In the rows, 128 means zero.
The rows of Y fall into several groups, which share some directions, and each row is roughly a mix of its group's hidden directions.
Y, 82 rows:
[[181 101 116  82 151 120 174 105 138 152 146 145 110 133 110 120]
 [114 147 139 114 168 139  81 116 121 162 106 114 186 105 112 117]
 [139 139  99 135  98 108 131 151 177 129 124 168 131 149  73 154]
 [104 150 145 123 169 142  80 115 107 151 105 104 175 101 131 110]
 [156 134 125 138  88 105 149 128 153 142 157 161  69 130  97 147]
 [ 91 146 130 139 159 149 111 137 104  89  98 110 175 126 163 103]
 [165 137 134 135  97 109 144 120 145 143 165 162  67 125  97 142]
 [106 121 120 151  98 113 170 136 119 105 133 115  60 117 166 123]
 [171 126 135 108 116 123 116 117 154 175 153 155 123 135  71 154]
 [170 138 110 138 105  92 146 123 166 126 150 176  97 136  93 137]
 [ 86 103 109 154  92 106 102 157 151 152 101  91 126 117 118 157]
 [ 80 173 132 180 107 126  90 153 132 100 110 134 142 124 136 130]
 [164 123 138  94 141 137 104 115 144 182 136 142 159 130  75 145]
 [121 120 172 122 150 152  94 105  83 151 140  85 139 110 162 118]
 [124 108 138  92 165 158 100 120 113 158 110 101 190 129 123 127]
 [133 127 159 105 167 133 108  96 100 171 133  88 163 109 145 108]
 [167 158 163 124 131 167 109 115 112 102 165 172 138 156 113 131]
 [108 112 150 147 125 163 141 134  94  76 119 102 147 121 183 122]
 [131 116 129  83 124 127 133 120 140 214 135 126 115 133 101 145]
 [ 92 153 115 180 101 116  80 156 138  87 111 127 138 134 121 139]
 [117 117 149 117 163 138 134 103  85 133 127  85 125 101 181  97]
 [159 140 104 117 116 101 145 135 173 148 133 173 121 143  73 141]
 [115 149 104 180 119 105 108 150 142  57 110 137 136 130 126 120]
 [108 105  78 125 128 102 189 143 144 107  98 123 104 121 151 113]
 [123 118 115 117 130  90 110 127 159 197 111 101 156 114  95 140]
 [ 92 184 149 125 103 144 152 143 143 176 123 172 129 126 131 137]
 [129 132 101 145  89 106 123 156 176 131 121 160 119 143  78 160]
 [103 101  86 122 134 107 186 137 132 109  99 109 106 113 164 108]
 [161 109 111 122  90 114 169 140 162 126 147 161  98 157 100 154]
 [107 125 118 154  90 111 169 140 126 104 135 122  60 123 159 129]
 [ 85 132 137 170 103 141  72 148 113  95 115  98 145 131 144 141]
 [135  69 145  87 123 164 146 120 105 158 137  89 130 136 146 147]
 [101 168 153 139 164 139  76 115 102 140 113 114 157  95 134 106]
 [111 123 157 132 149 159 119 113  76 106 133  95 125 112 184 107]
 [ 86  82  92 135 103 113 155 155 140 129  96  92 109 123 153 141]
 [167 106 133  75 150 133 176 103 127 174 144 138 115 126 123 123]
 [ 77 153 128 163 134 125 123 138 103  90 106 105 122 109 176 102]
 [151 123 132 140  85 112 153 127 137 133 163 145  54 131 118 146]
 [146 153 115 119 143 105  97 118 162 165 120 157 170 120  75 130]
 [145 144 141 111 163 144  77 118 129 148 120 138 194 131  97 127]
 [142 156 178 144 133 169  86 112  88 102 161 140 124 128 139 126]
 [147 103 123 136  88 126 175 139 131  99 155 140  70 153 140 145]
 [137 139 137 111 142 112  92 117 148 184 124 114 187 129  92 135]
 [144 143 171 113 170 148 108  92  86 140 147 111 144 110 153  99]
 [111  81 149  96 106 171 137 132 109 169 131  93 134 140 146 158]
 [108 143 120 181 115 126 104 146 124  51 115 126 142 131 142 124]
 [170 119 107  87 150 101 156 111 150 174 138 148 107 128  93 121]
 [168 172 167 121 157 149 103  98 108 123 161 159 145 131 114 112]
 [158 171 110 128 154  88 154 117 155 125 130 178 114 116 106  99]
 [ 87 112 127 164 102 138  74 149 117  99 113  86 143 135 137 148]
 [158 146 173 113 158 165 119  96  84 118 162 137 129 129 151 107]
 [162 102 129  73 146 130 167 106 130 186 143 132 115 128 117 128]
 [103 106 155 130 125 165 138 134  82 109 133  86 100 127 179 125]
 [156 138 147  98 176 145 158  94  93 119 146 134 126 122 162  89]
 [ 79 145 124 152 143 136 128 141 104  86  98 103 144 116 177 103]
 [ 95 139 150 144 155 140  98 118  84 112 121  92 128 104 177 101]
 [104 121 150 159 116 163 121 138  98  69 122 105 148 126 174 129]
 [133 132 123 112 142  94 107 119 154 195 116 109 168 115  90 133]
 [123 152 138 124 173 141  77 120 119 129 109 128 197 122 120 112]
 [162 117 130  78 154 121 170 105 133 186 141 142 113 121 116 118]
 [121  92 111 136  86 118 178 144 131 108 138 117  73 145 155 141]
 [137 108 119 137  90 104 167 126 133 129 152 128  51 125 141 135]
 [177 106 127  92 129 135 126 122 153 158 141 153 156 152  78 152]
 [154 116 127 102 146 155 112 137 139 123 121 144 200 166 100 143]
 [167 155 153 105 161 158 143 102 104  99 156 163 145 146 138 103]
 [ 80 151 121 159 137 112 135 128 109 104 108 104 107  93 175  96]
 [ 89 106 110 153  87 127  82 160 138 119 110  95 138 146 116 161]
 [ 96 108  81 147  92  99 143 164 168 124  96 121 118 131 113 150]
 [ 88 122 118 153 105 120 164 143 114  93 120 105  82 121 177 119]
 [ 92 155 124 182 105 124  83 152 129  78 113 125 140 131 132 132]
 [157 104 112 129  88 111 174 135 151 117 153 150  77 150 120 147]
 [139  67 142  86 124 163 154 119 107 157 138  93 129 138 146 144]
 [133 132  93 134 100  99 136 153 181 136 116 158 131 143  76 153]
 [150 114 115 139  82 111 170 140 151 108 151 153  76 153 121 148]
 [149 143 169 121 149 172 122 104  81  98 160 139 118 133 159 109]
 [128 126 120 149 100 150 152 147 122  68 139 163  74 144 143 135]
 [ 99 147 112 180 101 118  88 155 138  72 113 127 138 139 122 137]
 [132  97 142  78 125 147 138 117 123 204 140 108 120 131 122 147]
 [108 129 109 110 101 112 118 146 163 194 119 133 120 143  87 158]
 [125 121 167 115 158 151 105 101  84 149 138  85 146 113 166 111]
 [180  79 105  87 145 119 178 112 137 130 139 132 115 137 116 126]
 [103 128 141 159 123 150 148 142 109  62 113 118 150 121 179 118]]

Here is one row of each group, with its name. Which group are the others in?
[170 166 157 116 148 129  96 105 133 155 154 158 155 133  86 126]
<65>
[115 140 145 111 172 148  83 114 109 155 110 108 183 106 124 114]
<48>
[ 91 148 123 181 105 126  88 154 128  74 111 121 143 133 136 135]
<18>

[164 148 170 116 151 166 125 101  89 109 167 152 116 134 144 111]
<65>
[161 127 141 100 136 144  97 123 145 167 137 148 170 143  74 151]
<48>
[101 111 144 151 120 158 143 141 102  75 114 101 150 123 182 123]
<18>
[154 158 111 130 131  94 111 121 171 151 128 171 150 124  74 130]
<48>
[124 131  88 151  96 103 155 154 163  99 116 163  87 131 104 140]
<65>
[149 162 173 140 125 149  65 117 119 141 157 143 147 133  97 142]
<65>
[ 81 137 128 149 139 143 132 145 102  79 103 102 142 128 180 108]
<48>
[173 119 130 114 104 116 135 120 155 164 159 160  99 138  79 155]
<48>
[140 138 107 138  91 119 124 153 169 120 130 172 128 157  77 160]
<65>
